Each row has a name. Each question is about the rows just above it.

Lovev: [3 -70 -11 65 87 -9 -18 -37 84 25 -31 -70 78 -62 87 -46 -1 -48 2 49 53 -25 -70 17 -40 81 10 65 49 8]
vik: [-64 -91 -21 -76 -36 -62 -85 -42 92 53 79 -8 -58 47 -46 -34 -13 -84 -90 17 -47 17 -67 53 30 72 -58 -43 -51 -56]
nom: [-46 37 -45 -52 41 59 40 -83 -73 36 -28 -33 46 -37 -58 58 -1 25 39 85 53 33 -4 42 -15 67 50 -44 -90 30]
zav: [36 -16 21 32 72 59 -60 30 -82 -56 -51 -54 36 -90 65 34 -36 39 44 -69 92 -62 8 -88 13 -65 -43 -62 44 8]
pofa: [37 -86 -82 59 21 -71 18 -17 65 86 73 34 -15 0 -16 21 -39 -52 67 55 -89 46 50 80 -79 84 54 29 82 -81]
kal: [33 12 1 43 16 -45 -7 54 -69 -34 -17 87 -46 57 65 -70 -23 -16 -60 54 -62 -86 93 11 84 21 -57 -7 -34 -13]
mim: [59 10 32 55 26 87 83 25 -34 -61 60 -79 -80 -49 -61 65 -14 77 -53 -78 83 -60 -71 -70 -41 -26 -15 42 75 -88]
lifu: [-33 -53 44 34 -74 79 52 -93 -73 -93 63 -38 -83 21 26 -10 27 9 12 14 -17 -9 14 -31 89 -74 -60 89 -65 -30]
fal: [20 82 -92 81 -88 -15 87 50 -43 76 16 6 46 -78 11 -51 -55 26 -73 25 -64 13 -92 78 8 46 -52 -76 -61 51]
tugaf: [41 87 -52 90 -23 -92 78 21 17 -58 41 52 21 -25 62 -30 53 -82 73 -89 50 -36 3 65 9 -11 32 -29 -44 35]
Vokin: [-41 -45 12 -22 74 69 -88 7 50 30 -90 -80 53 -41 14 77 1 -93 63 -57 67 59 -20 68 40 56 1 78 49 -75]
kuvum: [-79 -15 2 50 46 -83 65 93 55 37 -64 35 -74 24 -90 -92 19 55 -18 -6 -25 -33 24 9 -89 54 32 -59 -9 -21]
Move every entry of [44] by -1 step of 1.  [43]
kal without one entry, shuffled: [-16 87 54 -17 -62 65 -34 84 -7 -60 -70 -45 -23 -7 1 -86 11 57 43 33 12 -69 54 -57 16 -13 -34 -46 21]. Gone:  [93]
Shuffled mim with one entry gone: [-34 -14 65 -15 -78 -70 32 -61 -26 83 -60 60 10 -71 -53 42 59 55 87 -61 26 -41 77 -49 75 -79 83 -88 -80], missing  [25]
Shift each entry of [21] by -1 times 1:  [20]
Shuffled mim with one entry gone: [-53 -61 42 -41 -88 83 75 25 -34 -26 55 -71 87 -70 -49 26 -80 -61 65 83 77 -79 -14 59 32 10 -60 60 -78], missing  [-15]
tugaf without one entry, shuffled: [9 21 -23 -92 78 -29 41 52 41 -82 17 -25 3 -52 90 73 87 35 62 -44 -89 65 53 -30 -58 -36 50 32 21]. Gone:  [-11]
Move every entry of [9 -11 32 -29] by +1 step of 1.  [10 -10 33 -28]

dop: [-40 22 76 24 9 -26 58 10 69 -30 7]
kabu: [38 -12 -58 -25 -27 35 -39 49 58 0 -46]
lilug: [-40 22 76 60 9 -26 58 61 26 -35 -21]
Suniz: [20 -17 16 -10 -9 1 25 29 -51 8 -17]
pema: [20 -17 16 -10 -9 1 25 -73 11 7 58]
dob: [-27 17 11 14 8 -22 -13 3 -55 9 -2]
Luvi: [-28 3 70 10 19 -15 29 36 -6 -36 -4]
Move every entry of [10] by +1 step of 1.  [11]
Which entry of Suniz is missing from [-17 20 -10 8 -9 16 29 25 -51 -17]?  [1]
Which entry of lilug is missing from [58 -40 22 -26 26 -21 60 -35 76 9]?  [61]
Shift each entry of [29 36 -6] by -1 times 1:  [28 35 -7]
Move every entry of [-27 17 11] by -1 step of 1.  [-28 16 10]

Ladiv: [-43 53 43 31]
Tufe: [38 -26 -65 -12]
pados: [58 51 -4 -37]
leko: [29 -24 -5 -37]
relas: [-70 -18 -71 -28]
lat: [38 49 18 38]
Zudi: [58 51 -4 43]
beze: [30 43 -39 -17]
[51] with -1 step of 1 on every entry:  [50]
Which entry of relas is missing from [-18 -70 -28]?  [-71]
relas without one entry, shuffled: [-71 -28 -18]. Gone:  [-70]
Move every entry of [58 51 -4] by -1 step of 1.  [57 50 -5]
Zudi without one entry, shuffled: [51 58 43]. Gone:  [-4]

